rotation ticks, each row followed by its count of ticks:
The counts run from 0 to 616.
[ 15  -5   8  -1 -12 -17   0  15   6  18   6  -7 -12  12  -1  19   2 -15
  -6  13 -31   1   5  -5   9   3  -5  16 -14  -5  11 -16  -3 -16  -1   5
  11 -14   7  17 -15 -26  -2   6  -2   8 -12  -1  13  15  -1  -9 -13 -10
  11   5  23  25  15 -11   1 -11 -24  19  29  11  -3  -4   3 -10   4 -13] => 394
[ 11  -9  16  -9  -6 -20   6   8  11   6  15 -13  -2  10  11  13   3 -11
  -7   4 -23  -4  19  -5   2   5   3  13 -18   1  18  -7  13 -16   8  13
   6  -1  -3  21  -9 -27   3  16 -18  -7 -14   5   6  12  12 -12  -6  -6
   6   5  39  14  12 -10  15   0 -15   0  24   7   4   5  13 -25  -4 -13] => 498
[  8 -12   5   9 -24  -8  12   7  25   4  22 -13 -13   3  12  -5   8  -5
  -5   3 -35  12   7 -10  13  -2  -2  14 -22 -13   8 -17  -2 -18   2  12
  10 -10  10  18 -13 -16   4  16  -9  -1 -14  -1   6  17   5  13  -4 -10
   9   2  21  17  10   1   9  -8 -27  11  19   6   9   2  11 -13 -10 -15] => 221
[ 10 -15  11 -12 -11 -16  -5  13  -3  10  19  -6   1   7  -9  12  -4  -5
   9  10  -9  -7   8  -6  23 -11   1  13 -16   4  30 -14   1 -12   2 -12
   9  -8   0  28 -18 -16   8  -8  -5   0  -4   7   1   2   5  -9  -2 -16
   6   3  46  14   3  -3  11  13 -17  -2  21   2  -1   9   1 -17  -4  -3] => 608
[ 11 -13  -1   4 -20 -13   7 -11  22  -2  17 -16  -6  19   6   1  19 -11
  -9   6 -31   6   3  -6   6 -12   2  14  -9  -2  13 -12  -4 -10   0  11
  14 -13   5  29  -1 -18  -7  21  -6   3  -9   4   9   3  -1  -5 -13 -14
  13   1  23   9   6   6  15 -15 -16   9  22   5  -1   7  16 -19  -6  -9] => 40
[  5  -5   8   5 -19 -11  10   4  16  -4  13 -11   2  17   9  11   9 -14
   8  14 -30   9  12   0  10  -2  11   4 -23   1  12  -4   1 -18   5  14
   3   2   1  19 -12 -18   4  19 -11 -10  -4   0  -4   8  19  -9  -8  -9
  16   9  32  19  18  -2  16  -5  -9  -2  11   1  12   4  19 -27 -13 -21] => 189
[  6 -18   0  10 -22 -14   7   2  18   0  16 -18 -10  11  -3   3  13   1
  -2   8 -31  17  13 -10   4  -7   1  18  -1   1  34 -20  -2 -11   2  12
  16 -12  15  25  -8 -25   2  19   1   0 -15  -5   9  14   1   5  -3 -11
  10   6  15  13  10  -4   6  -3 -19  13  24   6  -3   0  10 -11  -1   1] => 244
[  5 -17  -7  10 -21 -11  19   8  16  -4  18 -19  -8  12   0   5  19  -6
   6   9 -32  14   9   3  15  -7   3   9  -9  -1  17  -6  -9 -24   5  19
  10 -13  -3  26 -13  -7  -2  15   7 -12  -1  -7 -10   4   8  -7  -9 -11
   8  15  20  23   5   2   7  -7   7  -4   7  11   4  -2  13 -23 -18 -14] => 365
[ 14 -16 -13  20 -24  -5  15   1  21  -1  19 -11  -9  11  -3   0  16  -5
   8  14 -25  19   0  -1  18  -9 -10  14 -12  -5  13 -28 -12 -21  -6   4
   9 -22   8  20 -19  -9   3   8  17  -6   2  -3  -4   5  -5   5  -9 -20
  11  16  17  22   9   6   9 -11 -10   8  11  12   2  -7   8 -18 -12   2] => 546
[ 12 -12   3  18 -19  -6  19   6  22  -2  24  -8  -5   7   8   2  14  -7
  13   6 -18  15   8  -2  16   2  -8   6 -24  -7  -1 -17   1 -29   2   6
   7  -6   1   8 -18 -12   7  12   1 -11  -1   2  -4   8  12   3  -4 -15
   9  11  32  21  16   4  14  -5 -14   3   5   9  14  -1  14 -23 -15 -12] => 519
[  8 -22 -10  14 -17 -10  19   9  16   3  30 -14  -9   3  -3  -2  13   0
   7   2 -18   8   7  -2  22 -12 -11  19  -9  -9  15 -26  -9 -26  -1   5
   7 -23   5  22 -21  -4   3   4  11  -3  -2  -5  -6   6  -7   3  -7 -20
   3  10  25  16   0   5   4  -5  -8   2  12  15   2  -4   6 -16 -16   1] => 541
[  9 -19  -3  -1 -18 -21  11  16   6  12  16 -13  -6   9 -10  15  -2  -5
   1  10 -26  -5  10   4  18  -7   1  13   5   1  38 -18  -3 -10   1  -3
  11 -26  11  33 -16 -12  -2  -1   6   3  -5  -9   6   9  -3  -5  -9 -14
   4  13  18  19   4  -7  -4   3   0   8  29  13  -9   5  -1  -8  -6  -1] => 567
[ 16 -14   7   0 -22 -16  -6  -6  13   4  17   0   0  17   9   9   0  -8
  -5  18  -8   1   0   2  11 -11  -1   8  -6  -3  29 -21   1 -10   1 -14
  16 -17  15  26  -9 -16  -2  12  -4   5  -2  -2  17  10  -2   5  -3 -14
   9   6  21  14  -1  -3  18  -4 -22  15  35   2  -7  19   6 -10   3  -6] => 444
[ 14 -12  -1   1 -10 -14  10   8   4   1  17  -9   6  20  -5  16  10 -17
  10  12 -15  -1  10   0  19  -5   1   6 -14   6  11 -11  -4 -21  -1   0
   6  -5  -5  25 -17 -11  -2   1   0 -13   4   4 -11  -5  12 -22 -14 -17
   8  14  45  19  12   1  12   0   8  -6   8   7   5  -1  11 -31 -16 -10] => 183
[  9 -12  11  -5  -8 -20  -2  13  -3  14  13  -6   8  12  -2  21 -15  -4
  -5  16 -14  -7  10   2  10  -3  -2   7  -7  -1  31 -15   2 -14   5 -14
  10  -9   6  25 -22 -20   5   5 -11  -3   1  -2   5   7   5  -6  -6 -13
  -1  10  38  18   9 -12  10  11 -12   6  33   5  -4   7   8 -16   1  -1] => 286
[  7 -24  -6  12 -19 -11  18  15  15   8  23  -7  -5   0  -5  -1   1   0
   4   6 -16   2  12   0  23  -6  -8  10   5  -9  25 -24  -3 -23   7  -9
  11 -27  14  25 -27  -4   0   1   5   3   1 -11   2  11  -2  12 -10 -18
  -2  13  23  22  -3  -3   2   4  -5  11  22   8  -3   1  11 -11  -7   1] => 246
[ 11 -18   2   0 -11 -23   3  -7   8   1  19  -5   7  14   7  15  -5  -9
 -14  13  -7  -7   7   4   9  -8   0   6  -3  -3  26 -20   7 -16   3 -16
  14 -20  11  30 -13 -10  -4  10  -5  -5   1  -2   5   4  -7  -1  -9 -16
   3  11  32   9  -4  -4  15   0 -10  10  31   5 -10  17  13 -17   1   4] => 150
[  8 -15  -6  15 -19  -6  21  -5  15 -10  22 -10   2  19   1   3  19  -8
  11   6 -15  12  12   1  15  -5  -1   6  -3   5  10 -16  -2 -30   4   5
   9 -12   1  22 -11  -4  -6  12   7 -12   3   0  -6   1  10   0 -12 -18
   9  20  28  17   8   8  16  -2   6   2  12   8   5   5  23 -28 -13  -2] => 351
[ 15 -17   3   7 -25 -10   5 -11  20 -11  22 -12  -5  15  13   4  22  -6
   2  11 -17  14  -5  -3   9 -11   3  13 -21  -2  15 -10  -3 -14  -4  13
  10  -6   2  21  -2 -15  -2  19  -5  -6  -5   1   1   1   3  -3   1 -17
  21   5  27  10   5   6  27 -13 -19  -1  13   3   1  14  14 -25 -12 -14] => 334
[  6 -10 -10  11 -17 -14  14  11  14   6  16 -17  -5  13   1   8  10  -7
  -5  12 -45  14   7   0  11  -7  -1  11 -21  -6  11 -10 -14 -13  -2  16
   8  -8   1  22 -17 -17   2  17   3  -5   0  -4  -7   6   5 -11 -13  -5
   5   5  22  23  11  -4   7 -13  -5   3  14  14   5 -13   9 -23  -7 -11] => 379
[  5 -16   6   1 -18 -13   2  17   5   4  25  -3   6   8  -5   7  -2   0
  17  16  -9   4  12  -3  24  -8   3   5 -21   2  27 -11  -7 -15   3 -10
   2  -3  -1  20 -22 -16  16   0  -6 -12   4   2 -12  -1  15  -1   2 -19
   8   8  46  20   8   0  13  12 -14  -7  11  -1   9   7   9 -21 -13  -2] => 609
[  9 -19  -4   6 -22 -13  13   0  24  -9  32 -13   3  10  15  -7  15  -4
  -5   8 -17  12   3   3  17 -13  -2   9 -26  -7  11 -13  -6 -18   0   8
   8 -11  -1  23 -13  -4   5  20  -5  -7   0   2 -10   1   0   2  -3 -11
  10   1  30  10   1  11  19  -9 -12  -4  14   6   7   8  18 -26 -13  -8] => 338
[ 19 -10   9  -7  -6 -19   5   9   5  10  14  -5   2  16   3  13   2 -20
  -3   8 -14 -15  11   1  19   1 -10   8 -14   0  -1 -14   7 -24   3  -4
  10 -14  -4  25 -13 -12 -10  -2  -9   0  -4   7   5   6   7 -12 -19 -15
   6   7  43  22   7  -6  11  -5  -7   7  21   7  -1   1   6 -23  -4 -15] => 191
[ 14 -15  13  -1 -22 -15  -4   5   9   9  17  -2 -13  10  -2  13   3  -4
  13  15 -11   3   1  -8  10  -2   2  19  -8   0  33 -25   7 -11  -1  -8
  11 -14  19  21 -10 -22   5  -4   1   3 -13   0  18  16   1   5   0 -17
  18   8  22  14   7  -3   8   4 -27  13  25   4  -4  12   1  -5  -1  -6] => 426
[  8 -21   2   4 -13 -15  10   6  15  10  16 -13  -9   2  -3   6   0  -1
  -2   3 -21   4  14  -6  12  -3  -6  16   8  -1  34 -24   7 -18   8  -1
  10 -21  11  27 -16 -16  -2   6  -4   0 -12  -5  14  18  -2   9  -6 -14
   2  13  21  13   3  -9   1   6  -9  16  30   9  -7   3  11  -6  -1   3] => 245
[  3 -16  -8  17 -24 -10  15   6  24  -4  26 -18 -13   4   1   2  21   0
   9   7 -31  18   7  -3  14 -10   1  17 -14  -5  20 -19 -11 -14  -3  15
   9 -11   7  20 -11 -13   7  11   7  -7  -7  -9  -5  12  -2   8  -3 -13
  15   9  16  13   8   2   4  -7 -13   3   8  13   6   3  10 -14 -13  -6] => 542
[  9 -12   2   5 -14 -13  12   3   2  -1  14  -9  12  21  -3  14   4 -12
   8  16 -13   0  12   7  18  -5   2  -1  -9   4  13  -9  -2 -24   1  -4
   5  -6  -2  25 -20  -7  -3   8   3 -14   9  -1 -10  -5  13 -12 -12 -18
   6  18  44  18  11  -2  12   3  10  -3  11   2   8   8  18 -30 -10  -6] => 174
[  5 -19  -5  11 -22 -10  22  -3  26  -8  25 -14   4   8  15  -7  12  -2
  -4   3 -23  11  14   3  15  -7   1   8 -12  -6  13 -10  -2 -21   5  10
   6 -10  -2  25 -16  -3   3  23  -5  -8   1  -2  -8   6   5   8  -7 -13
   8  10  27  11   3  11  16  -6   1  -5  12   5   7   8  22 -23 -16  -8] => 347
[ 11 -16   8   8 -20 -13   8   1  19   6  14  -7 -12  11   3   8  10  -8
   2   7 -22   5  16  -6   7   4  -3  14   6  -3  24 -24   9 -18   7   4
  17 -16  16  21 -12 -22  -4  10  -3   4 -14  -5  20  23   4  16  -7 -11
   9  13  13  21   5  -8  10   0 -14  23  26   5  -4   8  12  -8  -3  -5] => 240
[ 11 -13   3  15 -17 -10  13  -7  23  -1  20 -15  -7  12  11   3  13  -7
   0   5 -28  18   5  -8   2   1  -6  17 -17  -7   4 -24   5 -20  -2   9
   7  -5   8  11 -10 -24   3  19  -4  -7 -12   1   6  16   8   9  -6  -9
  13   8  23  14  18   1  15 -11 -26  13  17   7   8   2  19 -18  -5  -4] => 529
[ 15 -15   2   6 -13 -11  17   6  13   3  25  -6 -17   7  -5   8  19  -7
  22  -2  -5   4   9  -6  26   0 -13  17  -9   2   8 -28   4 -30   3   6
   8 -20   6  17 -17  -7   0  -7   7  -8  -7   2  -2  12   3   2  -9 -23
   9  18  33  16   6   3   4   3  -9   1   9  13   6  -2   6 -21 -17 -10] => 527
[ 16 -18  -2   1 -18 -16  -2   0   6   5  22  -1  -3  14  -3  10   3  -4
   3  17  -2  -2  -1   2  22 -17  -5  10  -1   0  31 -22  -4 -13   0 -17
  17 -25   8  31 -14 -10  -3   2   5   1   3   2   7  -1  -6  -5  -6 -24
   7  12  30  15  -5   0  15   3 -11   6  28   5 -10  10   4 -14  -3   3] => 445
[  7 -20 -15  24 -19  -6  12   7  13   9  17  -5   2  10  -6   2   1   1
   1  14 -21  13  11   0  18  -6 -11   8   2  -8  21 -26 -10 -24   1  -9
  11 -20  11  23 -26  -8   0  12  10  -4  11  -5  -2   5   2   4 -10 -17
  -2  17  26  21   4   1   6   1  -4  12  21   6  -1  -6  14 -17  -4  10] => 251
[  6 -18  -4  15 -22  -5  16   7  20  -5  25 -15 -14   1  -4  -6  15   1
  16   3 -27  21  11 -10  17  -8  -5  16 -14  -1  21 -20  -8 -18   2  12
   6 -10   3  18 -18 -10  10   6   6  -9  -5  -2  -1   7   6   7  -1 -17
   8  13  24  17  11   7   8   2 -14   2   7  10   9  -3  14 -16 -14  -6] => 229
